Here are the same points, seen from different sides; a view may also be mirrored.
A view may leave some points out, and in a few views one point is out of place. Which views, in the order they come, and which point in each? Write no view if none.
Scene 1:
A:
  gaf -1.4, -66.3, -9.8, -25.3, 3.2, 12.6, 23.8, -1.7, 2.2, 46.9, 20.2, -53.1
  mulok 1.7, -60.0, -20.7, -39.0, 11.3, 2.9, 32.2, -7.4, -3.1, 52.6, 8.5, -64.0
  ser -10.5, -55.9, -23.6, -26.1, 16.0, 13.8, 28.1, 9.2, 0.7, 37.1, 6.6, -47.7
  tenub -19.6, -62.0, -19.3, -23.6, 12.5, 15.0, 24.0, 9.9, 7.1, 40.7, 17.7, -45.3
  Fab -26.2, -58.9, -22.4, -17.3, 16.7, 20.7, 31.5, 11.1, 5.2, 43.9, 15.6, -41.8
  zabu -5.7, -64.1, -25.2, -26.3, 12.1, 11.8, 30.8, -6.7, 0.1, 53.0, 11.8, -58.1
  togem -24.6, -64.9, -33.1, -22.2, 15.9, 14.7, 23.8, 7.0, 7.1, 42.7, 14.3, -46.4
  sulu -11.8, -62.0, -22.9, -24.5, 13.6, 13.8, 28.6, 2.1, 1.7, 46.4, 12.7, -51.3
  lezar -31.3, -45.9, -21.8, -23.3, 27.0, 20.5, 45.5, 13.8, -0.1, 47.9, 8.0, -43.4
  buban -17.5, -52.9, -8.0, -31.4, 13.8, 12.5, 41.1, 3.0, -0.7, 56.3, 18.0, -52.7
B:
  Magut -19.6, 11.8, -2.3, -25.5, 47.7, -21.9, -3.5, 30.2, -8.0, 17.2, -28.1, 15.4
  lezar -35.8, 11.7, -4.0, -17.0, 41.0, -38.1, 16.4, 29.4, 1.7, 18.9, -39.1, 0.5
  nafur -16.2, 9.8, 5.6, -22.0, 56.5, -15.2, -10.9, 47.5, -5.7, 19.3, -17.3, 13.2
  ser -22.7, 17.7, -0.4, -20.8, 45.1, -22.7, 1.6, 25.9, 4.7, 16.5, -25.2, 14.0
  buban -18.7, 12.4, -3.0, 0.4, 40.7, -26.6, 3.4, 34.1, -9.4, 20.9, -30.4, -2.1
  togem -26.4, 10.4, 5.2, -25.1, 53.5, -25.5, 1.3, 42.6, 9.0, 20.3, -24.1, 8.5
  zabu -4.0, 7.6, -0.9, -10.5, 45.8, -20.3, -6.4, 34.8, 7.5, 22.7, -26.9, 6.9
  sulu -15.6, 12.5, 1.5, -14.0, 47.8, -22.3, -2.1, 34.6, 5.9, 20.0, -24.6, 8.5
  tenub -27.6, 18.3, 5.2, -16.6, 50.8, -21.8, 2.1, 38.5, 3.3, 18.1, -19.8, 9.0
  mulok 4.0, 5.2, -5.6, -10.9, 42.2, -16.8, -12.6, 28.4, -6.3, 21.7, -29.7, 11.4
C:
  Magut -19.8, 10.1, -12.7, -17.2, 13.5, 28.8, -19.3, 27.2, 14.3, 9.3, 24.3, 15.9
  ser -21.5, 15.6, -14.5, -15.7, 10.8, 29.0, -16.5, 13.9, 17.9, 10.7, 23.3, 13.4
  gaf -17.9, 15.8, -8.9, -19.6, -2.8, 18.2, -25.2, 17.0, 4.8, 28.8, 18.2, 6.2
  sulu -22.5, 18.0, -7.2, -17.8, 6.0, 24.1, -22.4, 18.2, 14.5, 13.9, 15.7, 7.7
  Fab -21.6, 16.2, -10.5, -21.1, -2.8, 36.5, -23.8, 8.5, 21.9, 0.6, 16.3, 7.8
  togem -22.5, 14.7, -5.0, -15.9, -0.3, 32.0, -18.6, 20.6, 22.5, 1.2, 17.4, 3.4
  buban -19.5, 16.0, -13.1, -27.8, 6.8, 27.4, -41.1, 15.6, 8.3, 12.0, 9.2, 17.8
  lezar -23.6, 18.6, -17.0, -23.8, 12.5, 39.8, -33.0, 6.4, 23.7, -9.0, 10.8, 19.2
  tenub -18.7, 12.3, -10.9, -19.2, -3.9, 32.1, -21.7, 14.9, 17.7, 9.4, 21.8, 7.4
  mulok -21.8, 17.6, -6.7, -17.1, 20.9, 12.6, -28.1, 30.0, 4.4, 24.4, 13.5, 14.6
D:
  tenub -6.4, -5.5, -17.5, 16.9, -14.8, 5.1, -15.5, 1.6, -16.6, 2.3, 3.2, 2.9
  togem -4.1, -1.4, -12.5, 16.0, -18.7, 6.3, -13.6, 2.3, -5.9, 8.4, 1.0, 7.9
  Fab -3.6, -4.5, -6.2, 16.2, -20.1, 4.4, -18.2, -3.6, -18.2, 7.9, 1.1, 1.8
  gaf -12.7, -10.0, -27.7, 11.3, -3.0, 14.7, -19.7, 0.7, -13.9, -8.8, 16.9, -0.9
  nafur -3.0, -0.5, -30.6, 10.9, -11.0, 5.0, -13.4, 12.9, -4.3, -4.1, 5.7, 9.5
  sulu -10.4, -7.4, -13.6, 12.8, -7.0, 9.1, -14.3, -0.9, -7.5, 1.9, 10.2, 4.6
  ser -14.2, -10.7, -11.3, 20.9, -4.7, 4.3, -9.0, 1.3, -14.1, 5.0, 3.5, 6.1
  lezar -3.7, -6.9, 14.2, 12.6, -10.9, -7.6, -14.4, -6.1, -19.7, 9.1, 0.4, 1.7
  zabu -12.8, -6.6, -13.4, 7.5, 0.3, 13.5, -16.4, -1.4, 0.1, -1.2, 17.0, 5.4
  Magut -10.2, -7.7, -13.4, 15.1, -0.6, -2.4, -6.4, 8.4, -9.8, 0.1, 3.0, 10.1
E:
  buban 6.7, -17.0, 40.7, -9.3, 72.5, -34.6, 51.5, -10.8, -15.5, 28.2, -31.7, -52.7
  sulu 0.1, -18.6, 45.8, -10.7, 75.7, -36.4, 40.0, -8.2, -4.8, 18.3, -15.2, -51.6
  Fab -3.9, -12.1, 41.9, -9.0, 68.4, -36.7, 43.7, -2.2, 4.3, 34.2, -13.5, -50.1
  lezar -5.6, -7.9, 45.7, -14.4, 69.0, -27.9, 55.3, -8.1, 7.6, 40.9, -28.9, -45.5
  nafur 5.2, -23.9, 40.6, -15.8, 75.9, -42.5, 32.0, -7.7, -16.4, 20.1, 0.8, -40.4
  zabu 3.8, -18.2, 47.7, -14.1, 77.1, -35.0, 38.0, -12.8, -10.3, 7.7, -20.0, -54.8
  tenub -1.1, -19.8, 41.4, -6.1, 72.7, -40.4, 40.7, -3.8, -2.1, 29.9, -8.6, -47.5
  mulok 5.4, -28.0, 49.6, -16.6, 82.9, -33.9, 41.1, -18.0, -19.6, 4.5, -25.6, -47.7
  ser -6.7, -25.2, 48.5, -9.0, 78.4, -35.1, 43.7, -8.7, 2.7, 23.4, -14.5, -44.4
  Magut -2.8, -28.2, 47.4, -16.5, 79.4, -34.7, 43.8, -12.6, -6.7, 23.7, -14.5, -35.7
F:
  Magut 12.9, -23.2, 12.3, 12.6, -29.6, 6.3, -8.4, -1.0, -13.0, -8.8, 5.7, 4.2
  lezar 20.4, -19.1, 13.2, 5.0, -19.7, 3.9, -28.4, 10.2, -2.7, 11.6, -7.5, -1.2
  nafur 11.8, -17.7, 12.5, 8.0, -45.5, 8.5, -5.2, -18.8, -22.4, -10.8, 3.8, 7.0
  tenub 7.3, -19.7, 16.7, 6.3, -38.1, 11.1, -17.8, -10.0, -12.3, 4.9, 2.4, -0.2
  Fab 11.1, -17.8, 16.1, 3.7, -32.3, 9.8, -26.2, -7.5, -10.0, 11.8, -2.0, -0.2
  mulok 7.6, -24.9, 15.9, 24.8, -37.2, -12.9, -7.5, -5.1, -11.1, -20.8, -4.0, 9.4
  zabu 7.1, -20.7, 18.1, 21.2, -36.3, -8.4, -17.2, -13.6, -12.4, -9.5, -6.3, 10.2
  gaf -3.8, -23.5, 21.5, 15.9, -51.3, -3.6, -13.0, -14.1, -9.8, -6.2, -0.7, 0.4
  togem 14.9, -16.3, 15.1, 7.2, -30.4, 11.7, -20.4, -15.5, -17.0, 4.4, 0.6, 7.0
  buban 12.5, -20.5, 15.1, 9.7, -43.2, -9.4, -19.1, 4.5, -3.5, -1.6, -12.0, -3.4
  sulu 7.4, -20.8, 17.5, 14.9, -34.7, 0.9, -18.2, -10.6, -11.6, -3.1, -1.7, 5.1
G:
  zabu -11.9, 10.6, 23.9, 3.8, 15.2, 11.7, -1.4, -1.4, -20.8, 5.5, -2.7, 19.6
  ser -3.3, 11.7, 19.0, 24.1, 9.3, 4.8, 0.9, 5.9, -26.3, 5.6, 2.6, 9.8
  lezar -10.4, 10.4, 18.1, 20.7, 16.4, -20.0, 6.6, 18.1, -14.4, 7.2, 11.7, 6.1
  Fab -7.3, 11.7, 14.8, 16.1, 0.5, -7.8, 0.9, 4.4, -13.0, 12.0, 6.5, 5.7
  sulu -7.7, 12.0, 21.1, 12.1, 8.5, 5.9, -1.8, 0.9, -20.1, 7.1, 0.7, 14.1
  togem -4.1, 10.0, 20.7, 16.2, 0.6, -5.7, 2.3, -3.4, -17.4, 12.8, -4.8, 8.7
  buban -11.0, 18.3, 28.8, 5.6, 13.1, -0.8, -5.6, 16.4, -11.2, 2.4, 11.9, 17.7
  Magut 0.7, 14.4, 31.6, 23.1, 10.3, 1.5, -1.4, 6.3, -25.9, 3.2, -4.0, 13.7
  gaf -6.9, 17.8, 23.3, 5.9, 2.0, 21.9, -11.1, 1.3, -18.3, 6.2, 5.7, 17.8
  mulok -8.3, 13.9, 35.6, 5.6, 22.2, 16.7, -5.6, 3.7, -25.8, -0.7, -4.6, 25.0
  tenub -2.4, 14.9, 20.5, 18.2, -3.1, 1.3, -3.2, 1.7, -18.2, 10.2, 3.9, 8.3
Views that do not fit: no view
